The rows of D fall into 4 groups, and each row is roughly a mix of its group's hidden directions.
D, 152 rows:
9 28 -63 -26 -3 -41 4 25 7 -9
-1 22 59 -9 -3 -19 -39 34 29 -5
-30 14 -34 -23 -47 46 -6 -15 24 -4
16 -19 61 6 32 -34 -16 9 -32 0
-32 20 -50 -11 -29 -31 15 19 -2 -39
8 30 -23 -6 -31 18 6 67 14 -17
5 -29 25 -16 25 -32 34 -52 -15 22
-10 -43 -36 16 7 -4 62 -8 19 -3
24 -5 41 22 10 51 -32 -5 -35 13
6 -7 -35 -29 15 -36 54 31 20 4
1 -50 11 24 49 16 34 -11 -28 6
-12 -15 -57 -37 3 -19 35 -7 36 -3
-13 -12 -68 0 13 -32 20 21 25 -18
-25 -57 17 6 -12 -7 31 -39 15 28
10 -52 49 -12 38 -18 -12 11 17 15
-19 20 -43 6 -47 39 8 -19 -3 -32
-4 14 -31 13 -13 5 79 -1 -6 -7
11 -12 51 -3 43 33 10 43 11 9
-5 -56 4 8 30 -21 40 -13 8 39
1 -8 72 5 12 -18 -34 10 -31 5
18 0 28 14 34 27 44 -43 -8 30
-14 -70 15 2 41 16 -17 4 -12 14
-57 -29 3 14 -8 -57 9 -14 0 -5
-23 -41 -61 -12 3 5 33 -6 26 1
7 -64 -4 -11 37 25 31 16 2 22
4 21 -51 -7 16 -55 34 -3 11 -16
23 9 13 -31 -8 2 -77 6 7 9
-8 -3 -73 0 -10 9 31 12 29 -19
-2 19 -61 -31 -3 -23 -38 25 14 -3
15 63 44 3 -6 4 -23 -21 -26 -12
-24 -66 31 -11 21 24 -26 6 5 14
-26 11 -17 -17 -49 -4 -33 40 34 -17
19 7 64 15 38 23 -28 6 -14 12
12 -32 23 -16 21 13 6 -63 -28 24
9 11 53 -25 -1 -16 -22 46 36 13
-13 -13 -49 -11 -51 -9 39 2 29 -2
-2 7 -66 -28 1 37 30 -20 6 -4
-32 -55 21 -36 33 -15 6 -22 -6 15
9 -2 24 -4 -15 18 65 -38 1 32
-32 -7 2 28 14 4 -41 23 -36 -49
-17 -53 25 -19 21 -45 -6 -36 3 6
14 29 54 -14 -22 -49 1 -9 -20 19
1 -25 60 -7 1 14 37 -32 9 32
-13 -4 -53 -35 -7 -18 56 -7 10 -7
1 43 27 33 -15 -16 21 7 57 -8
-2 -2 6 46 -42 1 -7 -43 0 -46
5 14 44 -32 -2 -66 3 -21 -4 -3
5 -57 26 -16 39 -10 6 30 25 23
-17 -45 -31 -9 19 -53 26 -24 3 -10
15 60 3 -31 12 30 8 30 24 23
-29 11 -47 -13 -54 32 2 8 5 -23
9 -22 -69 -17 16 -8 41 5 19 -1
3 -36 61 -15 6 13 9 -24 22 36
15 35 28 33 -11 13 -56 -8 -31 -8
-3 -49 30 2 -3 21 -44 33 -17 29
2 43 21 32 37 40 -13 4 -12 -37
-12 -14 -60 -3 -18 38 -1 23 37 -18
-23 -3 -9 -44 23 -61 30 -10 -2 -10
-17 -22 -56 -28 -12 -21 48 0 20 -5
9 -43 8 -2 29 -2 -27 57 16 29
-6 -43 8 -3 -23 51 30 -8 27 34
-16 49 -22 -3 -65 -11 10 -6 6 -16
-12 -45 -10 -28 14 -4 62 8 20 19
6 51 22 15 -20 -8 31 -48 -14 -26
4 -3 -59 8 26 -13 51 -25 5 -16
-9 -42 -6 -1 1 22 60 -19 32 22
15 54 11 32 4 53 -8 4 -24 -9
13 5 46 -15 4 -19 -63 30 8 11
-15 -26 -58 -9 -10 -44 39 -1 4 -7
24 39 31 -20 -1 21 -13 58 21 9
9 71 -34 -4 -10 -10 11 -18 -18 -24
2 -4 -7 -39 -22 -59 -37 27 17 -2
2 9 16 33 40 -56 18 -24 -27 11
14 27 2 -29 8 9 -75 2 -17 -8
-32 -35 -39 -40 -22 -19 7 31 26 -1
-24 -32 58 22 -15 29 3 30 15 15
14 39 16 -22 -11 -34 -55 33 8 1
9 21 44 27 -18 15 -53 30 -15 13
-20 0 -21 14 -51 -31 -45 13 32 9
-4 -20 -54 10 11 23 24 -56 -12 -2
-16 -29 50 2 16 -59 -17 -9 -9 10
3 13 77 -1 -2 -11 -34 21 -13 -2
-23 11 -42 15 -45 -14 20 -22 33 -32
16 -25 17 -24 22 -21 -6 71 6 15
-11 -42 -36 -16 1 -36 49 -25 7 8
-9 -19 -29 4 -6 19 74 -18 21 8
18 -13 7 12 45 9 -57 -13 -41 5
-21 -54 -30 -26 -2 -4 26 26 37 17
11 -69 4 -24 34 0 -12 0 14 31
1 -21 16 7 27 -22 12 -45 -60 14
10 48 -63 8 -18 14 23 4 0 -19
22 54 32 8 6 21 -50 8 -20 -9
13 -1 30 1 -2 12 60 -44 -11 31
-40 -51 -22 -9 -34 -1 36 4 26 -2
12 37 -12 -27 3 -62 8 -30 -20 -20
-31 -47 -36 -25 -25 3 19 32 28 -6
-3 -69 13 -4 21 3 37 23 14 22
10 12 24 4 40 1 -50 -25 -45 -19
-21 -33 18 32 -38 6 -8 -58 -1 12
12 -5 45 0 29 -29 -5 -36 -50 15
28 44 12 19 -47 17 28 2 35 11
-30 -49 18 1 5 -63 -10 -14 -9 4
16 -33 36 -12 46 -42 -6 23 -1 27
-12 -42 -33 0 17 19 32 -50 -28 -8
-18 -45 -23 5 -29 9 29 38 42 10
8 33 -45 -10 24 -55 -4 -4 -9 -30
-12 -15 -57 -26 -11 -38 32 -3 27 -18
-6 -32 39 -1 15 46 48 23 12 -4
-30 -49 -3 5 18 -53 -9 -24 -2 28
-14 -49 23 -5 -12 22 0 36 47 24
-19 -21 -63 1 11 -31 29 15 23 -22
-43 24 -26 -5 -54 9 -8 -8 41 6
-4 51 45 36 -31 9 -28 7 -10 -5
-21 -34 14 -41 28 -41 -24 10 17 32
39 4 44 19 10 38 17 -40 -4 27
9 71 -24 -32 -8 -18 -5 -14 -15 -19
34 13 62 17 30 -8 -20 -2 22 25
12 -13 70 -7 26 -37 -20 10 -12 3
1 31 56 27 -20 -17 -29 39 -1 0
-31 20 5 -27 -45 -16 5 -7 -12 -57
-9 -64 -48 -7 2 1 32 9 9 15
-2 47 11 -8 -63 -32 10 18 3 -12
14 -22 8 -10 -23 22 -26 34 53 38
18 55 3 -16 -27 15 -37 37 22 -11
-28 -46 -1 -7 -19 -38 12 -4 41 37
-12 -60 -42 1 24 26 0 5 32 9
21 -1 -9 26 -11 68 -24 7 23 29
26 56 -10 -6 -5 32 -32 8 -25 -35
26 8 35 7 68 8 -16 -27 -2 16
-2 -6 53 32 2 56 10 -8 -24 13
-26 -19 -32 -2 -19 -17 64 6 28 -16
4 -47 61 11 18 8 -27 13 10 21
-11 -35 -26 -1 -8 6 69 -23 15 15
18 61 30 2 -18 23 -39 -9 -11 -19
16 -23 16 -28 -10 23 49 -12 39 38
16 -49 -9 -6 8 16 -18 60 11 29
-1 52 -53 5 -29 -3 28 -8 -17 -20
33 41 46 -23 23 -34 -24 13 -11 -2
19 -41 48 14 30 -12 0 42 12 22
-12 -76 -13 8 17 22 25 3 -6 15
-7 8 14 46 21 6 9 -30 -53 -35
-11 62 -39 -21 -35 -2 12 -15 -5 -19
-20 -10 1 18 -15 14 66 -42 20 -12
-5 -39 -60 -33 30 -18 11 -18 3 -5
-17 48 7 29 -17 -27 -30 -25 -29 -33
11 50 -57 -7 -5 -26 8 -16 -16 -27
-3 -63 -13 -15 27 -51 14 -1 4 0
13 24 39 0 -12 -24 -11 68 7 -10
-12 -31 -5 15 2 76 1 8 25 6
-17 -22 -47 -20 -34 -44 -9 -17 23 24
12 -24 11 -4 61 39 11 23 -32 -15
-7 -16 47 -23 -26 -58 -5 15 12 19

Each list below has three rows that fit no group; the rest each fit one group, if only roughly. Name those rows in the order they come.
- k455: 0 -17 25 -15 -28 21 43 -51 -22 23
- k146: 14 -32 71 2 13 -23 3 6 -5 29
- k128: -5 61 32 17 -28 16 -7 -22 -22 -29
- k708: 11 -17 65 -3 26 -24 -29 5 12 32
- k367: 4 -34 -15 -21 27 -11 71 -9 12 1
- k518: 14 -25 72 -17 22 -8 -5 -5 -19 27
- k676: 34 27 50 0 0 33 -36 -1 19 27
- k790: -11 62 -25 0 -10 2 -8 -25 -35 -37
- k648: -12 23 -44 5 -47 3 26 35 25 -23
- k492: 11 -35 69 24 16 -7 14 18 15 13
 -> k146 k518 k790
- k818: -9 -41 25 -20 -26 34 41 5 8 39
- k882: -40 -42 -3 16 -45 -21 20 -19 30 12
- k117: 6 4 78 27 -27 10 -9 -3 -14 6
- k873: 6 0 -61 -25 31 -3 -40 20 -1 -22
- k313: -8 18 -27 -11 -49 18 25 31 48 -7
- k13: 18 -19 61 19 36 -17 -19 -15 -27 15
- k190: 15 -9 -5 -50 25 -6 -49 30 15 30
- k655: 20 40 39 -1 1 -40 -32 29 -25 -20
- k48: -22 -59 14 -5 7 9 53 -5 26 12
- k81: 3 -33 61 5 13 33 2 -17 3 40
- k339: 8 -17 53 3 42 -29 -26 -15 -28 22
- k378: -15 -17 -55 -29 -5 -8 45 -36 -5 -10
- k489: -14 -19 -57 -4 -46 38 12 17 11 -9
 -> k818 k873 k655
- k453: -16 -2 -70 -28 -25 20 -15 -1 22 -15
- k831: 1 -41 5 7 25 -50 33 -38 -20 11
- k750: 21 58 -21 -1 -53 15 -9 4 12 -21
- k653: -15 7 -75 -4 -21 -16 -25 -6 22 -13
- k267: 18 45 4 -1 17 -30 -56 13 -24 -21
- k173: 15 2 46 19 46 -2 6 -41 -35 16
- k282: 24 8 42 -1 41 -37 22 -23 -37 8
- k280: 5 -28 54 -5 10 18 -33 43 6 29
- k200: 5 21 -12 -9 -6 -20 -20 74 25 18
- k812: 22 22 37 -23 6 -37 -41 -24 -36 5
- k216: -8 -36 -43 5 -3 -41 18 13 49 -2
- k278: 3 -12 51 -15 23 -62 -5 5 21 7
- k485: -1 -10 -44 4 -7 34 61 -23 17 13
- k856: 3 -43 -7 -38 25 -38 2 21 39 24
 -> k453 k831 k282
- k436: -3 -68 29 3 -1 -14 -28 29 9 23
- k759: 21 29 -30 -30 -5 -30 -56 20 10 -17
- k517: -3 -33 8 -4 -22 18 60 5 42 24
- k788: 20 21 61 5 31 13 -21 -35 -21 8
- k392: -8 21 -35 -16 -39 11 49 -4 42 12
- k323: 4 -8 23 -24 -26 2 24 58 45 8
- k599: -13 17 -74 -10 0 -35 -9 -2 6 -23
- k841: -3 -32 34 -23 23 -49 -10 41 8 21
- k427: 20 42 7 4 -27 48 -44 7 -24 9
- k853: 11 17 54 4 26 32 -25 -22 -41 2
- k332: -7 8 -51 -16 0 -57 31 -6 2 -28
 -> k392 k323 k599
- k996: -4 -34 -48 4 -1 -2 42 -52 1 8
- k983: 16 -18 45 5 57 -6 -23 -8 -38 2
- k797: 1 18 18 -3 -16 12 -80 4 -20 2
- k960: 26 -16 50 15 33 3 -48 24 -7 17
- k940: -2 -3 54 -11 11 16 -61 26 -9 7
- k496: 14 11 -49 -32 26 -28 51 -1 0 -11
- k804: 1 -12 64 18 25 25 -5 -30 -32 10
- k89: 3 -56 18 -30 4 -24 -18 48 20 3
- k706: -10 45 -4 -28 -18 -4 -51 37 14 -21
- k512: 12 0 55 12 17 43 -31 -19 -26 23
- k783: 24 40 16 -3 8 -36 -52 -3 -38 1
- k290: 17 24 28 -6 18 -6 46 -56 -27 0
 -> k996 k983 k940
- k75: 35 22 34 -15 14 -7 1 -53 -31 28
- k973: 21 37 27 -34 18 41 -40 8 -20 -13
- k671: 10 27 -31 14 -10 29 22 -58 -33 -5
- k879: 11 -3 39 -15 38 -50 -32 -19 -26 -2
- k608: -24 55 -10 -23 -43 -7 5 23 8 -36
- k817: 13 1 -41 -17 -27 -34 44 31 33 -5
- k224: 4 46 -31 -23 -28 -33 43 14 10 -15
- k491: 27 44 59 -8 16 -4 -17 25 12 20
- k510: -19 -50 4 -29 -1 -29 -29 27 42 1
- k22: 11 15 -6 4 26 -43 10 -58 -36 -16
 -> k671 k817 k22
